In the rows, 128 means zero.
The rows below fall into families. The same turns and mirrors carry the whole set onto itself and the rows of a family onto each other. For each named row, which other rows are in its family? Write them in the order they are listed.
These 32 rows form 4 families of 8 rows each.
J_834: [132 102 116  83 101  95 132 127  82 138 140 152 137 170 133 119 114 109
 155]
J_299: [150 116 117  82  97 115 115  93  86 135 133 152 133 149 146 136 108  94
 132]
J_558: [126 148 117 135 145 135 116 142 107 150 109 151 111 131 163 130 139 111
 149]
J_27: [142 131 119 117 158 149 136 136 112 145 119 148 115 127 164 120 148 104
 145]
J_219: [141 119 110  84 116 137 115 114  98 123 120 150 149 138 124 150 115  92
 126]
J_604: [149 118 124 100 115  91 113 165  91 137 138 148 108 145 162 104  96 124
 153]
J_835: [133 115 103 103 129  98 118 168 111 142 127 140 104 146 155 117 105 131
 166]
J_392: [153 131 122 107  96  77 112 144  98 134 145 145 119 156 153 140 123 124
 142]
J_284: [148 120 130 129 145 129 119 158 113 129 122 140  98 131 172 111 130 127
 147]
J_764: [144  90 114  64 104 100 116 128  85 145 135 153 128 153 134 130 120 115
 145]
J_963: [129 119  99  99  96 124 108 106 102 131 123 154 133 144 136 153 101  99
 132]
J_214: [159 114 129 120 145 110 130 154 106 150 131 150  99 139 163 112 146 138
 132]
J_544: [133 100 108 113 146 157 127 115 110 147 110 157 114 127 146 123 124 114
 123]
J_176: [160 132 126 109 108  82 120 140  90 129 141 145 125 157 137 123 107 142
 150]
J_802: [144 128 122 112 139 161 113 107  98 139 111 155 125 121 158 130 127 102
 121]
J_426: [131 115 110  85 118 151 115 107  95 135 124 164 136 142 141 133 132  79
 130]
J_405: [147 115 123 121 159 157 131 132 108 132 107 165 114 136 140 128 136 102
 133]
J_515: [150 118 111  74  99  97 101 134  92 123 141 156 124 161 133 131 109 104
 155]
J_227: [132 114 125 118 123 109 122 175 101 127 132 150 114 149 145 113 120 135
 171]
J_884: [146 135 131 136 155 129 127 143  99 144 106 154 100 133 167 115 118 116
 153]
J_705: [154 132 110  84 101  84 123 149  98 132 152 145 135 152 142 129 107 107
 142]
J_414: [137 130 116  90 128 138 128 103  75 153 116 162 155 147 147 137 128 102
 129]
J_971: [128 103 115 122 133 162 136 124 102 138 117 163 137 138 161 129 127 107
 118]
J_721: [133 118 112 100 100 125 102 115  85 124 128 164 145 161 133 135 101 109
 122]
J_956: [159 128 125 122 142 105 138 167 109 140 140 160 101 151 157 106 129 116
 150]
J_194: [159 134 119 104 140  97 123 164 109 132 134 138 103 147 155 115 126 129
 168]
J_672: [156 117 130 132 143 121 154 150 107 144 130 144 118 133 164 117 133 140
 149]
J_548: [137 117 135 110 130 147 127 104  85 137 102 147 133 131 150 143 132  88
 131]
J_420: [139 141 125 124 151 151 119 152  96 143 107 160 132 125 160 131 134 128
 146]
J_295: [138 123 126  96 121 136 115 103  81 152 117 164 134 138 141 145 151  95
 127]
J_210: [140 100 127  74  93 108 113 124  79 131 133 141 142 144 144 132 111  96
 130]
J_396: [154 108 125  98 104  83 121 144 100 125 145 139 107 159 159 118 110 119
 157]

Same family as J_721: J_834, J_176, J_227, J_414, J_971, J_672, J_420
Same family as J_604: J_219, J_405, J_884, J_705, J_956, J_548, J_210
Same family as J_284: J_299, J_27, J_802, J_426, J_515, J_194, J_396

The rows below fall into families. The same turns and mirrors carry the whole set onto itself and the rows of a family onto each other. For each named row, which other rows are in its family? Write them in the order they are listed.
These 33 rows form 11 families of 3 rows each.
J_202: [113 150 130  91 108 147 130 138 130 130]
J_81: [121 116 139 152 145 133 143 115 117 138]
J_778: [136 124 104 128 118 111 103 136 132 118]
J_944: [152 115 119 129 119 105 116 139 124 124]
J_655: [122 160 131  93 121 136 148 132 136 126]
J_948: [112 129 154 141 151 122 130 120 115 142]
J_117: [118 157 145 138 145 133 136 106 120 134]
J_357: [145 117 105 137 114 121 113 131 136 122]
J_654: [129 111 116 135 109 120 107 143 132 113]
J_846: [138 116 129 152 128 102 129 135 134 120]
J_580: [136 133 143 139 161 130 136 115 132 136]
J_504: [148 122 118 131  99 121 115 141 126 115]
J_660: [123 128 157 148 139 134 141 123 109 141]
J_478: [115 142 150 144 155 125 141 117 132 124]
J_404: [122 145 120  97 114 146 157 127 134 121]
J_257: [111 161 120 100 109 142 128 134 127 133]
J_730: [109 143 111  91 112 127 133 136 134 137]
J_975: [124 150 142  89 113 143 144 129 121 124]
J_897: [137 114 116 124 122  96 118 141 119 127]
J_305: [108 118 150 139 151 140 132 124 114 139]
J_82: [115 132 145 143 156 138 140 111 129 131]
J_993: [112 122 145 147 154 140 128 128 118 138]
J_274: [137 122 131 134 134 100 112 149 128 114]
J_454: [137 108 106 127 114 115 120 129 124 107]
J_568: [119 136 117  93  97 123 133 138 118 122]
J_245: [146 116 129 114 115 108 105 142 127 133]
J_253: [111 149 126  92 125 153 123 125 134 129]
J_302: [103 152 139 138 142 151 144 123 119 131]
J_958: [146 118 108 129 111 114 117 132 143 122]
J_588: [109 123 158 151 136 133 136 123 128 135]
J_500: [126 154 127 103 111 150 152 142 121 131]
J_40: [109 141 138  98 116 152 150 137 132 120]
J_825: [130 149 141  92 110 142 147 134 131 121]

Same family as J_478: J_257, J_897
Same family as J_357: J_305, J_825
Same family as J_975: J_993, J_958
Same family as J_654: J_660, J_404
Same family as J_82: J_202, J_944
Same family as J_274: J_117, J_730
Same family as J_454: J_588, J_500

The rows below fall into families. The same turns and mirrors carry the whole set onto itself and the rows of a family onto each other. For each named row, which other rows are in its family? Write them in the order they are listed.
These 35 rows form 7 families of 5 rows each.
J_397: [143 115 100 145 114 114 137 143 123 140 148 131 114 108 111 121 132 109
 138 106 146 139 116 148 136 151 134]
J_250: [114 144 148 129 144 123 105 113 117 130 115 131 113 147 121 140 109 111
 118 141 135 130 135 132 160 110 136]
J_249: [109 112  90 124 114 130 134 117 114 132 106 112 145 125 159 101 128 130
 117 131 125 126 116 145 147 111 137]
J_573: [141 115 112 153 102 122 130 136 111 142 125 133 112 121 117 119 133 108
 154 123 136 149 113 138 120 157 121]
J_912: [111 117  99 131 130 123 138 121 123 150 106 116 152 128 152  97 132 128
 129 119 117 115 116 142 131 104 152]
J_855: [146 135 114 122 162 132 105 129 142 133 140 121 116 131 127 151 131 159
 116 135  94 118 148 147 127 147 141]
J_650: [111 115 108 143 132 125 130 126 130 149 119 117 161 123 129  88 131 129
 118 114 129 127 114 128 126 102 138]
J_513: [149 133 105 159 109 133 141 138 102 164 129 140 128 117 122 130 118 122
 134 117 137 139 128 138 123 156 117]
J_852: [149 141 147 140 116 132 148 131 115 106 148 109 125 146 150 117 134 131
 151 145 101 111 118 127 125 130 114]
J_458: [137 127 102 108 158 125 113 125 120 133 146 132 121 129 119 131 131 155
 116 146  85 115 153 138 122 146 142]
J_395: [114 137 136 111 140 124 124 114 151 129 121 132 127 141 118 145 119 105
 133 150 142 140 155 132 158 132 144]
J_953: [102 119 111 120 133 116 139 104 123 150 100 102 141 131 145 104 140 129
 116 118 131 115 116 148 134 119 145]
J_879: [158 121 100 130 108 127 109 145  97 150 141 118 120 108 123 120 115 120
 146 115 140 131 114 128 137 147 129]
J_170: [110 151 140 118 153 127 120 118 134 129 104 117 118 144 123 148 134 110
 121 128 134 126 138 126 161 113 135]
J_226: [120 146 149 110 132 124 115 118 137 137 116 127 130 151 132 130 114 107
 108 137 139 127 154 132 149 114 153]
J_222: [156 117 115 124 147 133 128 119 153 127 150 138 143 138 127 142 127 145
 112 141 102 113 155 143 131 158 144]
J_610: [113 112  93 130 141 124 133 106 118 138 103 112 148 120 158 114 146 126
 125 110 135 126 116 145 128 118 143]
J_843: [111 106 109 122 121 128 130 121 130 142  98 130 160 114 138 110 133 120
 127 123 132 134 117 134 115 118 159]
J_652: [142 120 104 117 144 133 118 117 136 140 142 136 115 150 125 145 119 162
 117 140  86 120 144 134 113 135 140]
J_813: [146 132 119 121 152 142 119 130 129 126 154 139 121 133 123 130 117 142
  93 138  95 120 163 146 135 151 135]
J_533: [144 131 107 144 113 131 121 136  92 155 129 139 113 102 122 130 124 127
 150 120 142 132 115 133 130 159 130]
J_89: [147 130 135 143 127 137 153 134 129 112 164 117 116 136 138  93 141 139
 137 146 106 128 126 125 123 141 108]
J_656: [108 136 140 122 127 107  97 113 125 124 119 116 115 148 111 127 115 113
 113 134 135 144 147 142 148 115 133]
J_269: [150 146 109 119 159 127 110 125 140 129 153 131 119 120 134 133 131 158
 126 149  89 126 146 139 113 136 137]
J_595: [158 129 110 145 129 125 121 134  97 146 138 124 121 115 128 127 137 116
 160 107 143 146 110 138 142 155 130]
J_752: [122 156 144 119 150 130 116 115 132 128 109 128 113 137 108 149 120 112
 111 136 116 128 131 147 155 113 135]
J_185: [157 131 146 150 116 127 165 124 131 114 168 115 126 128 136 118 142 135
 129 141 133 120 130 124 133 136 123]
J_716: [155 140 143 149 131 137 154 131 117 113 155  97 127 129 150 124 147 147
 150 145 105 130 132 135 130 128 125]
J_453: [100 103 103 127 131 125 139 117 148 119 118 122 147 115 147 109 127 117
 129 127 139 136 116 151 127 113 146]
J_237: [150 142 136 158 119 124 148 134 107 116 154 109 132 137 157 124 137 125
 159 139 104 132 137 126 129 137 116]
J_400: [154 131 146 141 113 139 155 132 109 116 155 103 126 135 134 130 125 135
 145 144 105 122 132 113 121 114 121]
J_789: [134 129 114  96 146 130 120 127 126 109 134 136 136 124 116 131 122 150
 114 139  83 132 151 145 126 152 138]
J_101: [110 146 130 113 137 133 119 118 128 134 110 142 112 156 116 138 118 121
 122 140 128 139 127 121 171 117 133]
J_354: [157 153 146 123 117 132 153 130 131 116 144 121 129 149 154 111 123 140
 147 145 115 125 125 124 119 146 111]
J_60: [135 116 113 145 127 126 118 132  93 151 131 130 135 108 129 124 129 123
 146 103 143 134 106 125 139 165 130]

Same family as J_855: J_170, J_610, J_595, J_716
Same family as J_250: J_912, J_852, J_458, J_533
Same family as J_656: J_650, J_513, J_789, J_354
Same family as J_397: J_395, J_222, J_185, J_453
Same family as J_843: J_573, J_226, J_813, J_89

The rows below fall into families. The same turns and mirrors carry the whole set onto itself and the rows of a family onto each other. For each named row, which other rows are in its family? Write them in the order they are listed.
These 32 rows form 4 families of 8 rows each.
J_829: [135 122 148 141 126 118 113 107 134 123  81 107 127 118 129 107 106 148]
J_627: [153 149 126 145  64 135 150 109 120 119 117 134 174 117 113 140 120 108]
J_861: [154 128 115 163 126 130  91 132 142 122  99 102 143 114 129 119 120 137]
J_872: [150 127 147 170 109 121 100 120 152 129 116 131 141 119 132 132 117 140]
J_759: [134 130 161 152 115 114 109 130 137 121 100 129 147 143 136 117 110 137]
J_552: [154 140 111 134  87 148 135  95  88 129  75  89 159 106 112 117 124 129]
J_57: [159 141 110 131  87 158 137  97  97 117  77 106 167 101 111 114 131 123]
J_118: [159 139 133 152  64 144 144 110 103 128 123 129 171 117 108 140 117 117]
J_195: [148 137 129 122  78 148 158  94  93 122  89 120 167 124 107 111 114 124]
J_823: [159 126 129 167 129 132  99 124 152 126  89 110 140 108 119 118 129 133]
J_704: [128 133 131 138 130 122 109 115 124 119  84  98 133 127 139 102 117 144]
J_199: [170 144 100 152  79 145 130 114 124 116  95 109 173  94 104 136 124 109]
J_246: [137 129 142 143 133 123 117 108 135 127  73 103 130 123 126 101 123 142]
J_358: [140 140 137 128  73 138 157  93  87 130  99 115 161 127 114 121 114 126]
J_907: [130 129 165 145 117 114 133 111 139 129 102 132 135 140 127 111 115 137]
J_984: [163 142 115 137  64 136 160  96 112 121 116 126 160 118 108 128 113 120]
J_622: [161 137 126 142  67 149 149 104 109 129 112 137 179 127 108 128 119 119]
J_24: [151 148 115 124  73 137 161  87 101 118  98 113 153 114 115 117 118 125]
J_430: [152 127 152 169 113 123 115 128 155 127 119 138 144 124 119 128 120 128]
J_429: [138 147 127 123  74 128 161  92 106 127  88 117 167 132 118 118 116 119]
J_811: [149 126 140 156 128 125  91 135 139 112  83 109 144 118 127 114 113 136]
J_664: [164 149  96 136  77 144 144  90 107 121  89 103 156 105 116 119 128 126]
J_8: [135 125 150 143 126 118 106 126 132 120  78 111 142 137 132 106 107 142]
J_662: [154 142 100 130  87 140 142  98 109 123  67  92 165 109 111 115 118 120]
J_551: [172 143 107 152  75 159 129 108 111 124 100 122 178 105 111 130 135 117]
J_864: [135 122 160 150 111 112 120 111 141 132 106 129 136 137 131 118 102 146]
J_156: [174 145  97 148  68 144 142 100 117 124 107 116 164 108 110 131 123 121]
J_929: [151 126 135 161 125 126  93 117 144 119  91 109 133 101 130 121 122 144]
J_242: [148 131 151 162 117 122  95 139 144 113 103 129 149 125 130 125 116 131]
J_23: [123 130 156 139 116 113 126 122 129 118 115 125 136 139 133 113 104 136]
J_933: [172 138 105 158  79 154 123 111 105 127 100 105 169  96 105 136 127 119]
J_887: [148 126 138 164 111 122 108 137 146 120 128 130 147 128 123 129 106 131]

Same family as J_242: J_759, J_984, J_24, J_811, J_664, J_8, J_156
Same family as J_23: J_627, J_861, J_704, J_199, J_429, J_662, J_887
Same family as J_552: J_118, J_823, J_246, J_358, J_907, J_430, J_933

The rows below fall into families. The same turns and mirrors carry the whole set onto itself and the rows of a family onto each other. For each named row, which other rows are in its family? Write them in the order they are listed.
These 40 rows form 5 families of 8 rows each.
J_49: [127 120 104 105 138 119 138 157 121 149 131 124 125]
J_338: [121 108 114 111 136 106 140 154 106 144 120 130 118]
J_406: [123 112 115 116 128 115 143 158 109 145 133 122 111]
J_247: [115 133 137  93 142 135 126 115 137 104  96 123 132]
J_932: [125 136 138 128 157 105 158 103 116 121 141 122 121]
J_979: [126 146 146 137 137 110 112 109 149 111 110 138 132]
J_593: [156 121 130 115 113 132 134 140 116 113  83 127 129]
J_88: [136 143 139 152 109 135 148 131 144 115 111 141 126]
J_497: [117 149 108 144 148 110 148 102 115 127 128 119 110]
J_125: [124 142 128  97 152 140 131 132 141  96 110 133 139]
J_142: [139 115 125 113 119 129 128 146 124 101  83 127 140]
J_675: [127 137 131 149 125 114 123 110 105 142 133 109 120]
J_718: [119 147 124 119 125 105 115 106 151 105 116 141 138]
J_116: [128 132 134 130 120 104 147 139  96 152 128 118 123]
J_726: [117 124 124  96 133 133 128 124 140 108  87 136 140]
J_521: [130 140 104 100 150  98 117 131 118 116 123 122 101]
J_938: [122 145 123 143 153 105 155 104 101 114 125 132 119]
J_105: [122 138  90 112 148  92 143 118 123 113 122 115 116]
J_517: [138 112 139 109 113 124 135 149 127 110  89 130 141]
J_165: [128 132  90 116 157  97 134 139 124 108 117 120 111]
J_45: [143 107 138 142 116 135 148 148 132 109 122 137 136]
J_282: [150 131 141 142 118 145 146 134 126 111 127 142 144]
J_61: [118 151 139 124 121 114 124 112 160 107 126 131 129]
J_758: [158 121 124 125 125 128 116 145 134 125  87 132 129]
J_724: [112 140 111 132 151 109 148 100 107 114 127 118 109]
J_769: [125 156 132 136 121 128 136 108 156 104 113 118 133]
J_483: [143 133 131 139 119 107 125 121  94 139 138 128 113]
J_826: [147 113 112 105 145 122 153 147 119 140 129 114 119]
J_795: [113 143 132 111 153 145 133 114 142 103 105 114 132]
J_326: [134 141 148 144 104 138 140 142 139 118 112 138 119]
J_642: [150 125 136 147 105 134 148 137 141 110 122 135 124]
J_474: [120 127  88 109 150  99 138 121 111 111 121 116 127]
J_186: [118 155 142 143 117 128 127 119 152 106 120 123 136]
J_613: [124 134 138 141 127 113 132 126  95 151 134 120 131]
J_292: [120 124 118 101 130 133 123 111 139  96  93 134 135]
J_878: [128 118 106 111 148  92 124 148 120 110 112 119 105]
J_919: [155 140 132 127 111 128 130 148 117 126  86 134 125]
J_203: [132 119  95  92 137 122 147 138 123 138 130 125 130]
J_617: [125 151 139 135 143 109 168 116 105 121 131 135 116]
J_259: [123 144 134 140 126 109 148 145 100 145 137 117 120]

Same family as J_125: J_932, J_979, J_521, J_282, J_758, J_483, J_826
Same family as J_61: J_49, J_247, J_593, J_938, J_165, J_642, J_613
Same family as J_769: J_338, J_497, J_517, J_326, J_474, J_292, J_259
Same family as J_726: J_406, J_88, J_142, J_116, J_105, J_724, J_186

The rows below fall into families. The same turns and mirrors carry the whole set onto itself and the rows of a family onto each other. For each named row, which other rows are in its family? Write them in the order they are listed.
These 40 rows form 5 families of 8 rows each.
J_775: [116 104 127 129 121 137 144 134 113 128 141 129 138 163]
J_267: [124 131 122 125 128  86 105 138 148 115 104 132 133 124]
J_550: [128 119 105 106 106 125 154 151 119 138 115 113 130 150]
J_900: [127 127 141 142 131 102  96 139 138 113 120 155 135 130]
J_192: [140 149 126 114 120 117 113 140 148 136 119 131 117  92]
J_44: [111 107 130 116 120 125 151 133 100 119 131 142 134 157]
J_286: [133 120 138 124 136 144 157 121 128 132 152 133 137 153]
J_991: [116 112 120 123 128 132 155 131 115 120 117 134 125 168]
J_168: [153 145 142 134 125 118  98 129 140 125 127 153 129 114]
J_615: [150 149 123 119 122 102 106 130 150 126 111 130 126 108]
J_671: [147 133 119  89 120 140 152 139 120 144 134 112 130 132]
J_667: [132 141 150 135 132 129 108 135 142 128 137 154 125 105]
J_626: [116 116 114  96 110 111 156 142 113 129 122 112 138 144]
J_175: [149 142 136 122 122 109 108 142 156 144 128 134 134 102]
J_21: [139 125 144 109 132 152 147 135 114 136 152 135 139 145]
J_854: [114 131 126 114 114  86 112 142 139 123 103 132 130 107]
J_127: [109 129 147 140 130 101 113 141 141 117 103 151 121 131]
J_314: [113 131 117 119 128  98 115 144 147 118  97 131 119 109]
J_464: [140 126 110 104 112 137 154 123 125 139 132 103 129 141]
J_268: [110 122 141 133 126 100 108 132 127 112 110 161 125 121]
J_389: [111 112 136 120 127 126 156 141 115 123 121 131 131 168]
J_620: [120 128 133 137 135 104 110 132 140 114  97 156 119 134]
J_937: [125 130 125 119 115  96 118 147 156 125  94 129 124 110]
J_840: [135 137 152 140 137 115 112 130 142 133 133 161 118 116]
J_348: [145 127 122 107 114 138 154 141 132 151 149 113 140 137]
J_556: [142 122 128 121 114 153 145 123 114 139 149 126 132 147]
J_678: [111 107 134 114 138 135 149 139 113 118 130 136 139 162]
J_714: [140 146 136 110 116 106 116 126 150 131 123 132 132  91]
J_412: [153 122 123  99 118 137 162 135 129 146 141 119 130 132]
J_466: [130 135 118 121 114  97 108 152 144 133  94 135 123 117]
J_736: [128 113 115  99 112 123 161 146 129 132 112 109 134 148]
J_63: [152 137 133 120 123 111 118 136 156 139 122 140 121  94]
J_14: [136 136 151 138 143 116 111 122 153 125 130 155 131 120]
J_537: [119 114 109  94 127 122 154 144 119 126 113 112 132 148]
J_863: [142 130 125  92 111 132 159 125 124 137 143 111 141 128]
J_107: [138 121 140 112 122 145 155 116 111 127 150 142 136 140]
J_254: [136 137 151 130 128 120 112 116 137 120 131 162 127 106]
J_970: [138 120 143 119 133 140 156 129 115 140 150 140 128 152]
J_561: [106 123 141 138 139 111 110 140 141 110 115 154 126 122]
J_790: [115 109 109 114 119 121 153 131 122 128 125 106 135 157]

Same family as J_168: J_775, J_267, J_900, J_615, J_464, J_556, J_790
Same family as J_840: J_127, J_389, J_937, J_412, J_736, J_63, J_970
Same family as J_854: J_44, J_626, J_268, J_714, J_863, J_107, J_254
Same family as J_537: J_192, J_671, J_667, J_21, J_314, J_678, J_561

